The rows of Y fall into a few groups, which share some directions, and each row is roughly a mix of its group's hidden directions, except some rows that fit no group.
Y, 109 rows:
[[-40  28   0  46  20  45 -11  -9  23  -3  -3]
 [-30   4  12  -4   3 -45  35 -39  33  23   6]
 [-26  16  -8   1  13  21 -36  10 -16 -65  10]
 [  7  17 -20 -13  23  25 -44   3 -21 -55  -7]
 [ 23  11 -20  34  44  -4  20   7 -49  25  -7]
 [ 36   4  -4  36 -15  12 -38  39 -40   4   2]
 [-15  44  24  39  11  24  30 -32  -1  22 -17]
 [-33 -30  34  26  17   5  -2   9  -1  51 -29]
 [-32   7 -31  32  -3 -42  21   9  15 -45   0]
 [  3  -4 -17  31 -48  -6   0  56   8 -10  25]
 [ -8 -13  -5   8   3  -4  47 -15   3  66  22]
 [ 28 -16 -12   9 -10 -26  -3  32  19  39 -51]
 [-19  19 -17  41  22 -39  16 -48  10  -9  13]
 [ 57  17  13  -1   3  -5 -38 -10  33  34  -9]
 [-20  40  32   9 -26   0  -5  10 -10   2 -60]
 [-22  30 -20  -4 -16 -14   9 -19  -3 -55  44]
 [  0  16 -40  20 -33  21   1  10  28  50  24]
 [ -8  14  10 -19  38  24  11 -24 -51 -13 -38]
 [ 58  21 -33   9  -1 -26 -28   5  18  -2 -28]
 [ 22  19 -55  28  21 -39 -15   0  18  10  17]
 [ -9 -58  -8  -2 -29 -50  15   4  23  -7   5]
 [ 11  22  10 -39  -9   8  49  43 -26  16  -3]
 [-67  -3 -10  -2   6 -49  -2   8  -1 -18  10]
 [-42  40  16  42  -1   1  25 -31  12  19   6]
 [-45  12  -9  18  37 -11 -20 -23  26   8 -44]
 [ 44  -3 -25 -19 -27 -37   6   9   7 -49  -6]
 [-18 -46  12   0   4 -14   7  34 -51  29  11]
 [-55   3  -6  -5  36  23  45  -8 -19 -15  -2]
 [ 24  23  -9   3 -13  24  24 -11  -6  61 -34]
 [ 27  -9  32 -32  20  -3  -7 -41  18  -1 -48]
 [-33 -34  16  19  28   6 -12 -29  10  53  -7]
 [ 33  29 -18   5  10  42 -19  26 -45  -3  20]
 [  2  42  44  31 -10   9   8   5 -14   4 -50]
 [ -9  46  21  17  21  43 -31  -2  26  24 -11]
 [ -5  52 -24 -17   2   6  26 -14  -1 -47  30]
 [-22  23  38  52 -35   1  34   1  -1   0   7]
 [  1   2  11 -34  37  64  -4   9   2  16 -21]
 [-21 -14  54   6   4  18  34 -10 -12  43  19]
 [  9 -24  37  21   9  31  -6  28 -25  -6 -50]
 [ 17 -12  19  -4  13 -33  24 -17   0  68  -4]
 [ 15  -7  19 -15 -38 -27 -41  42  33  -2  -2]
 [-36 -33  12   6  -3 -51  17   8  19 -34  24]
 [-47  -6 -26  25  17 -31  32  -3   2 -34  24]
 [ 49  12  16 -21  -1  52 -33  -1 -13  12 -18]
 [-26  36 -14 -25   4  23 -55   7 -26  -8 -20]
 [ 46 -25  31 -32   7 -13 -46   5   4 -23  -2]
 [-23 -15  48 -13 -40  39 -17  20   7 -21  11]
 [-41  17 -44  22  -4 -51  -4  17  -7 -11 -10]
 [-20  11  34 -21 -14 -59   1  34  12  -8  21]
 [ 12 -12  33 -28  30  20   4 -17 -25  56   5]
 [ 35  19  29   2   1  18 -15  33  -8  57 -12]
 [ 29  -2 -11  -4  37   3  17   0 -39  59   5]
 [ -7  24 -15  31 -48  -9   5  39   0 -31  30]
 [-53  10  38  38 -10 -19  12  -7 -17 -27 -15]
 [  8  19  29   9  10  37 -46  -4  46   3 -24]
 [-26 -36  11 -28  -7 -51  18 -29  -5   2  29]
 [-18 -51 -15 -11  37 -18 -11  13 -24  32 -27]
 [ 17  27  47   5  26  -5   1 -10 -32  10 -50]
 [ 30  -5  17  39  15 -43  17   3  16 -48  -6]
 [-15  29 -10   1 -34  16  15   6  -7 -26 -63]
 [ 45  -4 -18  30   9 -15 -19   4 -42  40  15]
 [-26  -3  27 -25 -48 -10  25  40  13 -24 -14]
 [-31 -39 -17  16   4  -6  24  16 -57  17  12]
 [-11  52   6  -6  18 -10   9  46 -17  25 -35]
 [ 53 -39  22 -32   2 -19 -30   1  18   6  14]
 [-17 -21 -35  33  22 -19  22  -5 -34 -44 -10]
 [ 23 -25 -36 -22  32  10 -15 -14   0  24  51]
 [-50 -37  32   4  -6 -18   3 -17  35  20 -21]
 [ -1 -19  -3 -42   7  -9 -50  -5  34 -40   0]
 [ 31   7  24 -33  22  41 -36  -8 -32  -5 -19]
 [  4 -11 -54  14 -15  15  25   8   4   7  56]
 [-24  38   8 -26   8 -16  48 -27  15  25  26]
 [  6  28  26  32 -24 -20  17   7  21  48 -31]
 [-17  14  12  21 -54   4 -14  44 -20 -28  17]
 [-10  28  25  -4  18  16  32 -65  -2   8  16]
 [ -7   1  48   3  -9   6 -10  -5  -8 -66 -23]
 [ 51   6 -17  20 -15 -38 -29 -16  -6  24  30]
 [ 26  45 -21  -4 -29 -26 -24  47   8  11  -5]
 [ -1  10  31 -18   2   5 -33   9 -20 -56 -38]
 [  7 -59  -5 -22  25  14  10  12 -27  34 -24]
 [ 20   5  10  10 -38  29 -52  38  -1 -25   2]
 [ 45  -6   8 -46  14 -24 -13  -9  -3   8 -48]
 [ -1 -21   7 -23  -5  26   9  -9 -23 -22  69]
 [-35   0  12  11   6  20 -44  42   6  34  28]
 [-13 -20  12   3  20 -42   7  -4 -19  18 -63]
 [  6 -26   4  17  36 -54  40 -14   3 -19  12]
 [-23  44 -55  34   9 -24   2   3   0  -9 -15]
 [ 15 -29  15  17  34  25  37 -16  -9 -25  44]
 [ 47  16   1 -40  35  36 -18 -17  -5  12 -15]
 [-28  18   6 -28  -6  36  14  15  19 -58 -15]
 [ 32  -1 -18 -48 -25   5 -40   3   3  10 -40]
 [-17  20 -27   2   7 -53   8 -30  14 -21 -42]
 [ 18  24 -45 -16   9  10  10 -13 -16 -53  29]
 [-43  -7  20  17  12 -52  43  -8  -4  18   1]
 [ 16   5 -31 -41  18   9 -57  16  24 -12   3]
 [ -6   8  58  28 -40  -3  10  26   0  29  10]
 [ 56  -7 -54 -21 -10 -14  10  19   3  15  -5]
 [-14 -13  47 -26 -13  28 -10  27  30  25 -33]
 [ 20 -10  20  13 -21  33 -40  52 -15   3 -21]
 [-28  -3   7  35  57  24 -12  -4   5  11  37]
 [ 48 -12   4 -21 -23  26 -33  42  -3 -17 -19]
 [ 36 -22 -39 -26  -1 -17 -24  47 -15   0 -18]
 [-18  17   9 -31  29  66  14  17 -11   0  -9]
 [ 16  34  41 -26  18  13   3 -54   6  -9 -18]
 [ 57  -6 -14 -46  17  17  -3  -2 -28 -22 -14]
 [ -4 -20  18  46 -35 -38 -33   6  23 -10 -17]
 [ 18 -25 -36  26  20 -23  44 -11  16 -21  31]
 [-16 -16 -13 -27  34 -26  41 -28 -30  -9 -29]
 [-15  26  40  24 -47 -18   2  42   1  16   0]]
Here is one row of each group, with its name. Which group are the others in?
[-25 -18   6 -23  40 -18   2 -56  17  22 -16]
(11)
[-12 -31  29 -28 -15  24  17  -7  -1  56  24]
(86)
[ 47  15  -8  31 -35 -23 -34  20 -19   4  20]
(10)

[-16  29 -59   6  18  44   5 -12 -22   1   6]
(86)
[ -8 -27  11  31 -44 -55 -18  -6  15  11   9]
(10)
[-21 -16  12  32 -22 -63   6 -22  23  16   1]
(10)
[ 36   6 -12  25 -28 -36 -30  23  45  -5   3]
(86)
[ 60  10   5 -39 -16 -19  19  30   6   5 -21]
(10)
[ 51  -1 -18  38 -18 -35 -34   3 -18   8  15]
(10)
[-34  11 -16  48  17   7  13 -27  38  17 -28]
(11)
[  7  23 -47  34 -15  -9  14  -4  31 -39 -27]
(11)
[-39  17   6  54  -3  -5  33 -31  16  -9 -21]
(11)
[  8 -16  26 -22  20  29   1 -51  13 -45  -6]
(11)
[ -3   8   9  32 -54 -13 -31  30   3 -38   6]
(10)
